| 133 | 203 | 123 | 127 |
| 130 | 209 | 115 | 174 |
-> 130

| 202 | 174 |  58 | 111 | 134 |
| 114 | 112 | 157 | 134 | 125 |
|  65 |  93 | 178 | 141 | 123 |
-> 114

| 107 | 140 | 128 | 148 |  58 |  82 |
| 126 | 123 | 128 | 130 | 133 | 123 |
| 165 | 155 |  62 | 131 | 209 | 189 |
-> 126

| 123 |  94 |  70 | 210 | 127 | 117 | 128 |
|  86 | 125 | 117 |  90 | 135 | 183 | 111 |
-> 86

|  87 | 201 | 128 | 113 |  23 |  94 | 141 |
|  73 |  77 | 181 | 156 |  95 | 179 | 183 |
-> 73

|  89 | 127 | 135 | 188 |  94 | 106 | 139 |
| 152 | 143 | 111 |  45 | 161 | 162 | 133 |
-> 152

|  60 |  80 | 206 | 113 | 118 | 162 |
| 121 |  35 |  98 |  52 | 196 | 169 |
| 131 |  90 |  30 | 195 |  95 | 138 |
-> 121

| 173 | 214 | 191 |  62 | 135 | 147 | 104 |
| 148 | 164 | 195 |  41 | 168 | 147 |  97 |
-> 148

|  51 | 161 |  94 |  97 |  93 | 199 | 165 |
| 124 |  87 |  76 | 165 | 146 | 100 | 167 |
-> 124
---
[[198 109 100 157]
 [217 112 154 136]] ⇒ 100

[[210 213 132  92]
 [ 53  48 122 141]] ⇒ 132

[[201 185 188 190]
 [205 195 189 222]] ⇒ 188

[[221 205 126  69]
 [156 153 187 108]] ⇒ 126

[[137 211 156 139]
 [125 157  51 135]] ⇒ 156

[[222 226 128 224]
 [228 134 106 130]] ⇒ 128

[[ 32 205 123  68]
 [181  40 108 209]] ⇒ 123
---
| 140 | 118 | 128 | 152 | 119 | 120 | 127 |
|  74 | 165 | 158 | 100 | 163 | 154 |  89 |
| 216 |  72 |  77 |  90 | 114 | 127 | 194 |
-> 165

| 163 | 101 | 203 | 131 |
|  84 | 136 |  60 | 116 |
-> 101

| 147 | 128 | 201 | 230 |  88 |
|  93 | 111 | 201 | 230 |  88 |
| 146 | 111 | 201 | 230 |  88 |
-> 111

| 183 |  80 | 193 | 161 | 143 | 191 | 103 |
|  42 |  88 | 165 | 164 | 118 |  35 | 109 |
-> 80

|  74 | 127 | 118 |  95 |
|  89 | 121 | 211 | 173 |
| 135 | 111 | 165 | 146 |
-> 121

| 168 | 176 | 144 | 104 |  87 | 108 | 138 |
| 128 | 111 | 190 |  90 |  54 |  97 |  51 |
|  99 | 155 | 122 | 115 |  94 | 175 | 190 |
-> 111

| 162 |  54 | 135 | 143 |
| 108 | 130 | 132 |  85 |
| 129 | 107 | 120 | 100 |
-> 130

| 146 |  52 | 173 | 158 | 186 |
| 163 |  35 | 147 | 181 | 230 |
-> 52

| 134 | 182 | 122 | 219 | 130 |
| 155 | 133 | 104 | 125 | 127 |
-> 182
---
[129  82 233 170 123 101] -> 101

[[124 170 167 186 128 156]
 [190 149 108  76 148  79]
 [ 79  96 134  79 145 208]] -> 156

[137 229 128 193  89  62] -> 62

[138 124 116  54 129] -> 129

[[181 206 139 191 104 139 146]
 [ 64  68  78  39  45  94  73]] -> 146

[[ 33 196 146  50]
 [223  62 221 229]] -> 50

[ 35 153 181 127 109] -> 109
---
| 155 | 211 | 142 | 151 | 158 | 184 | 134 | -> 155
| 132 | 111 |  38 | 167 | -> 132
| 136 | 159 | 138 |  49 | 139 | -> 136
| 134 | 102 | 205 | 177 | 147 | 119 | 128 | -> 134
| 148 | 179 |  27 | 152 | 165 |  43 | -> 148
|  79 |  64 |  79 | 232 | 151 | -> 79
| 203 |  63 |  96 |  74 | 123 | 116 | 229 | -> 203
|  59 |  24 | 113 |  69 | -> 59
---
Input: [ 30  98 123 141 108 118 130]
Output: 30, 130

Input: [ 81 142 130 213 128 110 185]
Output: 81, 185

Input: [ 76 189 105 168 229 156]
Output: 76, 156

Input:
[[171  57  86  67]
 [ 91 127  44  58]
 [135 102 118 147]]
Output: 171, 147

Input: [ 79 195 219 172 135]
Output: 79, 135

Input: [128 212 136 126 131]
Output: 128, 131

Input: [100  52 103  39 106 160]
Output: 100, 160
---
| 148 |  99 |  46 | 146 | 104 |
|  79 |  88 |  88 | 150 |  96 |
| 208 | 139 | 100 | 136 | 133 |
: 100

|  50 | 111 | 107 | 171 |
| 146 | 116 |  72 | 116 |
|  35 |  82 | 155 |  24 |
: 82

| 170 |  96 | 116 | 110 |  74 | 190 |
| 147 | 134 | 113 | 183 |  74 | 166 |
| 118 | 210 | 116 | 186 | 118 |  25 |
: 186

| 156 | 216 | 103 |  66 |  71 |
| 111 | 192 |  88 | 168 | 214 |
| 116 | 155 | 190 | 195 | 223 |
: 190

|  86 | 106 | 153 | 134 | 115 | 179 |
| 147 | 112 | 144 |  68 | 168 | 126 |
|  43 | 109 | 132 | 111 | 128 | 218 |
: 111

| 137 | 139 |  59 | 165 | 143 | 167 |
| 100 | 152 | 140 | 164 | 153 |  80 |
| 133 |  83 | 114 | 164 | 113 | 222 |
: 164

| 144 | 228 | 180 | 116 | 110 |
|  63 | 167 | 168 | 117 | 131 |
| 121 | 164 | 180 | 127 | 130 |
: 180

| 101 |  76 |  72 |  43 |
|  95 | 144 |  63 |  69 |
|  29 |  62 |  96 | 146 |
: 62
---
Q:
| 172 | 134 |  50 | 149 |  82 | 135 | 136 |
| 120 | 135 | 107 | 160 | 137 | 136 | 142 |
| 113 | 133 | 161 |  84 | 148 | 135 | 118 |
A: 135

Q:
| 142 |  92 |  49 | 178 | 136 |
| 146 | 156 |  56 | 112 |  80 |
| 149 | 176 |  78 |  79 | 190 |
A: 178

Q:
| 183 | 211 | 115 | 105 | 141 |
| 158 | 203 | 141 | 153 | 110 |
|  95 | 108 | 136 | 127 | 169 |
A: 105

Q:
| 177 | 208 | 123 | 155 |
| 108 | 101 | 126 | 123 |
| 156 | 170 | 128 | 140 |
A: 123

Q:
| 207 |  59 | 128 | 163 | 155 |
| 171 |  74 | 126 | 149 | 149 |
| 101 | 167 | 112 | 169 | 130 |
A: 163

Q:
| 130 | 128 | 125 | 130 | 128 | 129 | 127 |
|  56 | 125 | 192 | 106 |  34 |  33 | 145 |
| 126 | 130 | 131 | 130 | 126 | 125 | 127 |
A: 129

Q:
| 101 |  79 | 107 |  67 | 152 |
| 138 | 169 | 155 | 122 | 123 |
| 127 | 113 | 148 |  52 | 158 |
A: 67

Q:
| 183 | 157 | 132 |  56 | 178 |
| 108 | 163 |  33 |  89 |  78 |
| 229 | 148 | 169 |  36 | 183 |
A: 56
---
| 216 | 121 | 156 | 132 | 100 | 114 | ⇒ 216
| 123 |  96 |  53 | 208 | ⇒ 123
| 206 |  63 | 146 | 105 | 107 | ⇒ 206
| 218 | 137 | 104 |  37 | ⇒ 218
|  78 | 211 |  81 | 174 |  91 |  69 | ⇒ 78
|  47 | 222 | 229 |  86 | 136 | 128 | ⇒ 47
|  75 | 230 | 154 | 107 | 115 | ⇒ 75
---
| 147 | 136 |  86 | 162 |
| 218 | 137 | 156 | 205 |
-> 137

| 158 | 190 | 144 | 212 | 149 | 108 | 161 |
| 194 | 144 | 114 | 168 | 125 | 124 | 152 |
-> 144

| 161 | 116 |  93 | 205 |
|  90 | 171 |  43 |  51 |
-> 171

| 164 | 121 |  70 |  51 |  75 |  63 | 122 |
| 195 | 170 |  68 | 188 | 119 | 166 | 191 |
-> 170

|  89 | 221 | 124 | 119 |
|  65 | 204 | 117 |  93 |
-> 204

| 136 | 132 | 174 | 120 | 134 | 152 |
| 116 | 121 |  48 | 135 | 120 |  91 |
-> 121

|  85 |  85 |  25 |  87 | 194 |
|  87 | 126 |  54 | 119 | 185 |
-> 126

| 119 |  35 | 163 | 102 |
| 156 |  95 | 176 |  73 |
-> 95

|  23 | 125 |  76 |  89 |
| 164 | 183 | 151 | 189 |
-> 183

|  53 |  99 | 146 | 183 | 114 |
| 200 | 210 | 143 | 188 | 141 |
-> 210
---
|  53 | 120 | 227 | 179 | → 53
| 126 | 133 | 180 |  30 | → 30
|  60 | 210 | 134 | 128 | → 60
| 125 |  25 | 117 |  70 | 115 | → 25
| 171 | 180 |  36 |  62 |  75 | → 36
| 155 | 212 | 105 | 122 | 101 |  96 | → 96
| 154 |  28 | 127 |  93 | 182 | 198 | → 28
|  73 | 126 | 143 | 128 | 213 |  69 | 173 | → 69
---
array([122,  46,  99, 111,  65, 107]) → 65

array([[140, 103, 123, 114,  95],
       [111, 138, 203,  96, 215],
       [108, 200,  52,  29,  46]]) → 114

array([[ 76,  96,  74, 131, 150, 134,  64],
       [114,  89, 111, 155, 138, 187, 100],
       [ 95, 120,  30, 112, 148, 138, 153]]) → 134

array([[ 58, 155,  78,  77,  93],
       [134, 140,  88,  59,  57],
       [114, 203, 123, 159, 126]]) → 77

array([[156, 152, 187, 172, 205, 120],
       [102,  61,  32,  48,  37, 134]]) → 205

array([178,  34, 121, 148, 145, 222, 199]) → 222

array([[ 79, 116, 217, 161, 190, 164],
       [146, 141, 153, 197, 162, 168]]) → 190

array([ 76, 146,  67, 206,  61]) → 206
---
[[128 159 122 181 158]
 [177 132 130 156  95]
 [163 128 135  50  77]]
135

[[196 126 232 141]
 [101  68 109 111]
 [170  53 118 140]]
53

[[121 181  87 152 122  61 184]
 [117 135  49 210  92 114 158]
 [116  96  90 150 121 117 132]]
121

[[111 102 121 125  96 230]
 [203 119  70 105  89 171]
 [116 200 126  93 128 181]]
93

[[109 133 119 127 181 123 169]
 [103 125 121 127 201 137 124]
 [ 85  72 135 112  57 151 229]]
57

[[ 93 127 138 125 117]
 [ 67 220 164 165 159]
 [ 44 218 227 143  35]]
227
